The rows below come in pairs that one turn or mirror swaps. Which row does each named row swap with?
The rows were stretched afterwards, more along some directions than others.
kepu: [-0.20  1.27 -0.02 -0.71 -0.02 -1.17 -0.88 -2.44 -0.39 -0.23 -1.92  0.37
 -0.56  0.16 -0.53  0.28 -1.42  0.16 -1.26  0.90 -0.55  1.25  2.09  0.52
  1.03]
zet: [ 0.18  0.48 -1.69  0.02  1.24  2.10 -0.97  1.08 -0.08  0.59 -2.21 -0.45
  0.06  0.60  1.29 -0.61 -0.29  0.43 -0.37 -1.64  0.22  1.48 -0.45 -0.62
 -1.45]
sifes: [ 0.60 -0.63 -0.04  0.93 -0.73  0.02 -0.72  1.01  1.10 -1.34  1.23 -0.51
  0.55 -0.63 -0.35 -0.80  0.33 -0.32  1.53  1.49  0.86 -0.03 -0.38  0.26
  0.55]
binu: [-0.54 -1.17  0.81  0.88 -0.66  0.38 -0.20  0.52  0.57 -0.47  0.07  1.31
 -0.32 -1.44  0.26 -0.66  0.13  1.35  1.28  1.05 -0.06 -0.34 -1.63  1.46
 -0.19]
bepu: [-0.52  0.70 -1.48  1.36  0.25 -0.95  0.22  0.27  0.82  0.92 -0.35 -1.03
 -0.12 -0.83 -0.49  0.03 -1.09  0.31 -1.73  0.13  0.09  0.68  1.01  0.68
  0.29]
kepa: [ 0.19  0.06  0.79 -0.80 -0.41  1.04 -2.22  0.68  1.55 -1.65 -1.42 -0.25
 -0.92  0.50 -0.82  0.57  1.00 -0.62  0.69  1.14  3.61  0.34 -0.59  0.26
  0.46]
Beto: [-0.10 -0.65  0.08  0.61  1.10  0.56 -0.50 -1.13  0.97 -1.16 -2.28  0.84
 -1.36  0.28 -0.27 -0.89 -2.45  0.78 -0.07 -0.43 -1.80  0.80 -0.60  1.19
 -0.69]
pero: [-0.19  1.83 -0.15 -1.19 -0.04 -0.48 -1.35 -2.31 -0.68  0.03 -1.54  0.31
 -0.07  0.70 -0.19  0.83 -1.23 -1.16 -0.44  0.05 -0.99  1.91  2.52  0.75
  0.81]
Finu: [ 0.08  1.53 -1.30 -1.53  1.57  0.88 -1.43 -0.87  0.98  0.01 -1.73  1.09
 -0.59 -0.56  0.07 -0.24 -0.50 -1.63  0.37 -1.67 -1.34  2.02  2.15  1.55
 -0.02]
Deras: [-1.13 -1.63 -0.44  0.14 -1.80 -0.02  1.46  0.88  1.38 -0.74  1.04  1.26
 -0.63  0.04 -0.15 -2.78  0.44 -1.40  0.77  1.24 -0.09  0.46 -1.10  1.31
 -1.41]
ven: [-0.37 -0.51 -1.22  0.35 -1.36 -2.79  0.18 -1.57  0.93 -0.44  0.08  0.35
 -1.42 -0.08 -0.45 -0.15  0.30 -0.17 -1.22  1.12 -1.52  0.71 -0.23  0.71
  0.06]
Voso: [-0.92  0.25 -0.43  1.81 -0.22 -1.52  1.29 -0.52  0.96  0.81 -1.05 -2.04
  0.20 -0.94  0.15 -0.45 -0.33  1.35 -1.11 -1.07 -0.73 -0.42 -0.18 -0.57
 -1.33]
pila: [-0.05  0.86  0.43  0.27  0.90 -1.30 -0.99 -1.18  2.46 -1.54 -1.93  0.18
 -1.70 -1.09 -1.34  0.66 -0.78 -0.20 -1.07  0.53  1.15  0.23  0.73  0.81
  0.33]
muge: [-1.04 -0.63 -0.07 -0.90 -0.03  0.76  0.44 -0.83  0.47 -0.23 -2.78  0.56
 -0.36  0.05 -0.10 -0.13 -0.24  0.11 -1.04  0.09  0.99 -0.13 -0.36 -0.74
 -0.36]
luf: [-0.71 -1.26 -1.23 -0.76 -1.12  0.92  0.63 -1.24 -1.06 -0.07 -1.65  1.57
  0.13  0.37  0.62  0.03 -0.28 -0.80 -0.39 -0.67 -0.99  0.80 -0.53  0.19
 -0.46]
vonu: [ 0.15  1.39 -0.09 -1.00 -0.29 -0.26 -1.82 -1.88 -0.52 -0.38 -1.26  0.54
  0.09  0.45  0.16  0.99 -1.53 -1.42  0.64  0.21 -0.72  2.13  2.16  1.75
  0.84]
lasa: [ 0.03  0.72 -0.33 -0.55 -0.19  0.55 -1.81 -1.94 -0.15 -0.57 -1.44  0.56
  0.00  0.89  0.47  0.73 -1.39 -1.58  1.10 -0.26 -1.21  2.16  1.41  2.02
 -0.09]
bifis: [-1.18 -1.32 -0.17  0.33 -1.83 -0.39  1.69  0.52  1.11 -0.35  1.26  0.91
 -0.58 -0.04 -0.36 -2.43  0.40 -1.04  0.20  0.90 -0.49  0.36 -0.92  0.83
 -1.41]
gozul: [-0.80  2.11  1.37 -0.68 -0.98 -0.70  0.55 -0.22 -0.66  0.44 -0.09  1.52
 -0.39 -0.16 -0.15 -0.37  0.60 -0.24  1.17  0.57  0.10  0.37 -0.11  0.25
 -0.56]
nolu: [ 0.84 -0.58  0.85 -0.07  0.38  1.89 -1.80 -0.31  1.56 -1.42 -1.51 -0.30
 -0.14 -0.13  0.04 -0.04 -0.64  0.66  2.06  0.05  0.47  0.55 -0.18  1.36
 -0.19]
serab: [-0.94 -0.08 -1.01 -0.09 -1.50  0.01  1.16  1.17  0.07 -0.20  0.62  0.82
 -0.47  1.01 -0.44 -2.25  0.08 -1.83  0.05 -0.43 -0.38  0.88 -0.25  0.56
 -1.11]
lazo: [-0.59 -0.67  0.96  0.35 -0.60  0.28 -0.11  0.83  0.35 -0.27  0.26  1.27
 -0.61 -1.29  0.15 -0.82  0.29  1.19  0.89  0.81 -0.07 -0.51 -1.23  1.69
 -0.06]
dop: [-0.47 -1.07 -1.64  0.92  1.52  0.97 -0.83 -1.04  0.86 -1.22 -2.25  1.70
 -1.03  0.25 -0.28 -0.51 -1.77  0.10 -0.75  0.19 -1.61  1.18 -1.39  0.51
 -0.75]
nasin: [ 0.05  1.21 -0.09  1.08 -0.08 -1.22 -0.02 -0.27  0.30  1.16 -0.81 -0.90
 -0.59  0.16 -0.36  0.54 -0.55 -0.67  0.14 -0.88 -0.85 -0.23 -0.42  0.26
 -1.33]
Vur: [-0.39  0.66 -0.28  0.44  0.56  0.68  0.17  0.69  0.42  0.26 -2.35 -1.42
 -0.03 -0.08  0.84 -0.77 -0.77  1.15 -0.22 -1.74  0.38  0.54 -0.10 -0.32
 -1.42]
Nasov: [-0.49 -0.52 -0.90 -0.31 -1.88  1.24  0.92 -0.09 -0.59  0.27  1.26  1.09
  0.97 -0.30  0.43 -0.41  1.16 -0.57  0.87  0.04 -0.35  0.96 -0.42  0.18
 -0.21]
Tav: [ 0.92  0.55 -2.08  0.76 -0.13 -1.47  0.46 -0.35  0.55 -0.64 -0.65 -0.20
  0.53  0.23 -0.91  0.37 -0.57  0.25 -1.24  0.75 -0.31  0.46  0.57 -1.38
  0.80]
lebam: [ 0.60 -0.67  1.06 -0.24  0.17  1.93 -1.57 -0.09  1.32 -1.71 -1.12  0.61
 -0.95  0.55 -0.20 -0.79 -1.32  0.56  1.83  0.16  0.20  0.77 -0.45  1.62
 -0.25]
Naf: [-0.28 -0.96 -1.22  0.96  1.99  1.29 -0.88 -0.97  0.83 -0.53 -2.47  1.51
 -0.98  0.25 -0.17 -0.55 -1.65  0.22 -0.91 -0.33 -1.81  0.98 -1.39  0.29
 -1.10]
Dinor: [ 0.25 -0.52 -0.44 -1.20  0.30  2.05 -1.99  0.59  0.80 -1.37 -1.39  1.05
 -0.29  0.20 -0.03 -0.77  0.21 -2.05  2.79 -0.96 -0.20  0.67 -0.13  1.71
 -0.35]
pamid: [-0.42  2.00 -1.98  0.09  1.19 -0.23  0.06 -0.23  0.94  1.00 -1.13 -0.23
 -0.31 -0.74 -0.16  0.09 -0.91 -0.62 -2.12 -1.02 -0.48  1.64  2.15  0.43
  0.39]
pumiz: [ 0.43 -1.23 -0.10 -0.02 -0.27  0.97 -1.65  0.64  1.44 -1.64 -0.26  0.25
  0.03 -0.19 -0.23 -0.88  0.34 -1.31  2.64  0.74  0.38  0.04 -0.80  1.24
  0.04]
duro: [ 0.38  0.54  0.41 -0.80 -0.39  0.79 -2.23  0.74  1.08 -1.75 -1.44 -0.70
 -0.67  0.47 -0.44  0.77  0.82 -0.43  0.52  0.65  3.70  0.38 -0.04  0.21
  0.90]
vov: [ 0.25  0.99 -2.09  0.46 -0.17 -2.62  0.87 -1.53  0.43  0.22 -0.79 -0.44
 -0.28  0.05 -0.42  0.04 -1.07  0.47 -1.93  0.28 -1.98  0.76  1.73 -0.52
  0.77]
Gudo: [-0.06  1.54  0.15 -1.08  0.56 -0.76 -0.97 -2.40  0.36 -0.22 -1.86  0.14
 -0.47  0.18 -0.76  0.58 -1.21 -0.55 -0.98  1.20 -0.18  1.55  2.31  0.15
  1.11]
bor: [-0.83  0.08  0.02  1.86 -0.80 -1.56  1.81 -0.65  0.65  0.75 -0.27 -1.51
 -0.10 -0.50 -0.23 -0.73 -0.29  1.41 -1.32 -0.29 -0.86 -0.46 -0.60 -0.63
 -1.14]
gaset: [-0.25  1.44  0.44 -1.09 -0.06  1.66 -0.90  0.87 -1.32  0.01 -0.35  1.34
 -0.18  0.26  0.24 -0.24  0.27  0.32  0.38 -0.77  0.53  0.79 -0.08  0.07
  0.88]
taru: [-0.09  1.69 -0.38 -0.99 -1.26  0.95 -0.11  1.71 -1.44 -0.15  0.60  0.72
 -0.04  1.89 -0.35 -1.24  0.03 -1.56  0.03 -1.00  1.04  1.57  0.60 -0.56
  0.21]
Ved: [ 0.31  1.13  0.96  0.10  1.15 -0.57 -1.20 -1.26  2.04 -1.54 -1.88  0.51
 -1.63 -1.32 -0.90  0.71 -0.73  0.10 -0.69  0.43  1.07  0.37  0.71  0.58
  0.31]
Tabiv: [-0.04 -1.66  0.56 -0.72 -1.40  1.27 -1.40 -0.50  0.04 -1.14 -0.62  2.03
  0.17  0.53  0.90 -0.17 -0.63 -1.16  2.89  0.10 -1.08  1.46 -0.77  3.02
 -1.43]
guduf: [-0.56  1.85  1.22 -0.23 -0.34 -1.11  0.20 -0.45  0.06 -0.22 -1.02  0.81
  0.07 -0.61 -0.82 -0.31  0.66  1.14  0.12  1.50  1.19 -0.05  0.44 -0.73
  0.11]
Mege: [-0.41  0.46 -0.85  1.48  0.19 -1.13  0.30  0.58  1.49  0.65 -0.04 -0.98
 -0.41 -1.29 -0.39 -0.26 -0.86  0.44 -1.57  0.47  0.20  0.23  0.84  1.19
  0.11]
tol: [-0.46  2.69  1.23 -1.04 -0.36 -0.35  0.01 -0.32 -0.36  0.21 -0.47  1.22
 -0.19  0.15 -0.56 -0.17  0.87 -0.15  0.97  0.66  0.42  0.53  0.61 -0.48
 -0.21]
Buge: [-0.75 -0.85 -0.75 -1.05 -0.33  0.99  0.78 -0.72  0.15 -0.40 -2.48  0.86
 -0.49  0.20 -0.06 -0.28 -0.45 -0.33 -1.35  0.00  0.82  0.24 -0.21 -0.41
 -0.31]
Lov: [-0.20  0.34 -1.11 -1.51  1.31  1.31 -1.32 -0.71  1.09 -0.41 -2.32  1.51
 -0.66 -0.67  0.07 -0.25 -0.23 -2.17  1.16 -1.60 -1.22  1.33  1.06  1.55
 -0.45]
lub: [ 0.98  1.31 -1.29  0.67  0.28  1.12 -0.98  0.10  0.68  0.18  0.25 -1.14
  0.96 -0.27 -0.92  1.29  0.29 -0.95  0.39 -0.15  1.04  0.57  0.80 -0.84
  1.12]
Gafer: [-1.03 -1.72  0.21 -0.03 -0.85  0.63  1.20  0.40  2.05 -0.80  0.54  1.36
 -1.10 -1.25 -0.08 -2.32  0.34 -0.88  0.81  1.58  0.24  0.07 -0.87  1.59
 -1.20]
Lifez: [-0.30  1.81  1.26 -0.53 -0.73 -0.21 -0.62 -0.33 -0.64  0.62 -0.67  1.01
 -0.73  0.39 -0.35 -0.03  0.53 -0.37  1.59 -0.42 -0.28  0.13 -0.49  0.59
 -1.40]
lotu: [ 0.07  1.10  0.55 -1.43 -1.75 -0.61 -0.63  0.03 -0.96 -0.66 -0.35 -0.08
 -1.28  0.68  0.68 -0.32  0.03  0.30 -0.59 -0.58  1.18  1.11  0.74  0.49
  0.40]
Vuvul: [-0.60 -0.58  0.59  0.09 -0.27  0.75 -0.49  0.63 -0.02 -0.22 -0.16  1.53
 -0.29 -1.07  0.06 -0.46  0.28  1.12  1.40  0.57 -0.12 -0.15 -1.26  1.38
  0.04]
kopod: [-0.46  2.27  0.62 -1.33 -0.47  1.41 -0.59  1.25 -1.68  0.16 -0.04  0.61
 -0.12  1.36 -0.29 -0.84  0.31 -0.80 -0.17 -1.43  1.49  1.11  0.54 -0.72
  0.40]
Gopo: [ 0.87 -0.55  0.12 -0.41  0.23  1.53 -2.15  0.69  1.72 -1.39 -0.47 -0.29
  0.03 -0.31 -0.30 -0.36  0.42 -1.24  2.72  0.22  0.73  0.23 -0.18  1.05
  0.11]
Kula: [-0.22  0.10 -0.95  1.74 -0.02 -0.82  0.12  0.40  1.40  0.52 -0.17 -1.02
 -0.27 -1.18 -0.17 -0.18 -1.03  0.61 -1.17  0.58  0.34  0.48  0.48  0.89
  0.09]
vukin: [ 1.21  1.28 -1.97  0.69  0.20  0.06 -0.23  0.48  0.57 -0.23 -0.78 -0.35
  0.69  0.53 -0.88  0.83 -0.30 -0.75 -0.33  0.00  0.83  0.80  0.60 -1.30
  0.47]
Sif: [ 0.06  0.49 -0.17 -0.37 -0.66 -0.23 -2.16 -1.86 -0.48 -0.32 -1.36  0.44
  0.36  0.63  0.02  0.99 -1.18 -1.27  0.98 -0.41 -1.20  1.76  1.26  1.99
 -0.46]
keser: [ 0.24  1.56  0.50 -0.98 -1.24 -0.49 -0.43 -0.20 -0.78 -0.45 -0.42 -0.38
 -1.10  0.26  0.79 -0.13 -0.30  0.36 -1.20 -0.63  1.25  1.38  1.24  0.07
  0.31]
buli: [-0.52  1.96  0.99 -0.12 -0.82 -0.06  0.15 -0.13 -0.76  0.43 -0.20  0.78
 -0.25  0.56  0.22 -0.22  0.73 -0.27  1.58 -0.21 -0.30  0.33 -0.65  0.03
 -1.06]
riv: [-0.43  1.89  1.37 -0.98 -0.48 -0.87  0.24 -0.65 -0.25 -0.08 -0.51  0.90
  0.13 -0.22 -0.54 -0.26  0.94  0.66  0.50  1.57  0.72  0.43  0.49 -1.02
  0.28]
paguv: [ 0.82  0.66 -1.93  0.61 -0.16 -1.77  0.31 -0.66  0.92 -0.56 -0.48 -0.04
  0.21  0.57 -0.89  0.04 -1.03  0.31 -1.27  1.07 -0.81  0.95  1.02 -0.99
  0.77]
murug: [-0.73 -0.45 -0.99  0.26 -1.30 -2.65  0.78 -1.58  0.94 -0.75 -0.01  0.90
 -1.87 -0.11 -0.52 -0.55 -0.02 -0.16 -1.58  1.13 -1.22  0.57 -0.26  0.99
  0.06]
feb: [-0.14  0.68 -1.98 -0.11  0.84  1.81 -0.76  1.06 -0.27  0.28 -2.19 -0.56
 -0.34  0.73  1.13 -0.60 -0.41  0.32 -0.64 -1.40  0.65  1.40 -0.53 -0.73
 -1.11]
magis: [-0.86  0.04  0.83 -0.69 -0.22  1.11  0.11  0.13  0.52 -1.06 -2.11  0.75
 -0.18  0.31 -0.72 -0.19 -0.01  0.33 -0.39  0.77  2.47 -0.24 -0.21 -0.66
  0.22]

Ved swaps with keser
vonu swaps with gozul
murug swaps with duro
taru swaps with Lov
sifes swaps with Gafer
Tabiv swaps with nasin
lub swaps with Nasov
Beto swaps with Vur
ven swaps with kepa
Gopo swaps with bifis
zet swaps with Naf
lebam swaps with Voso
Tav swaps with Buge
lotu swaps with pila

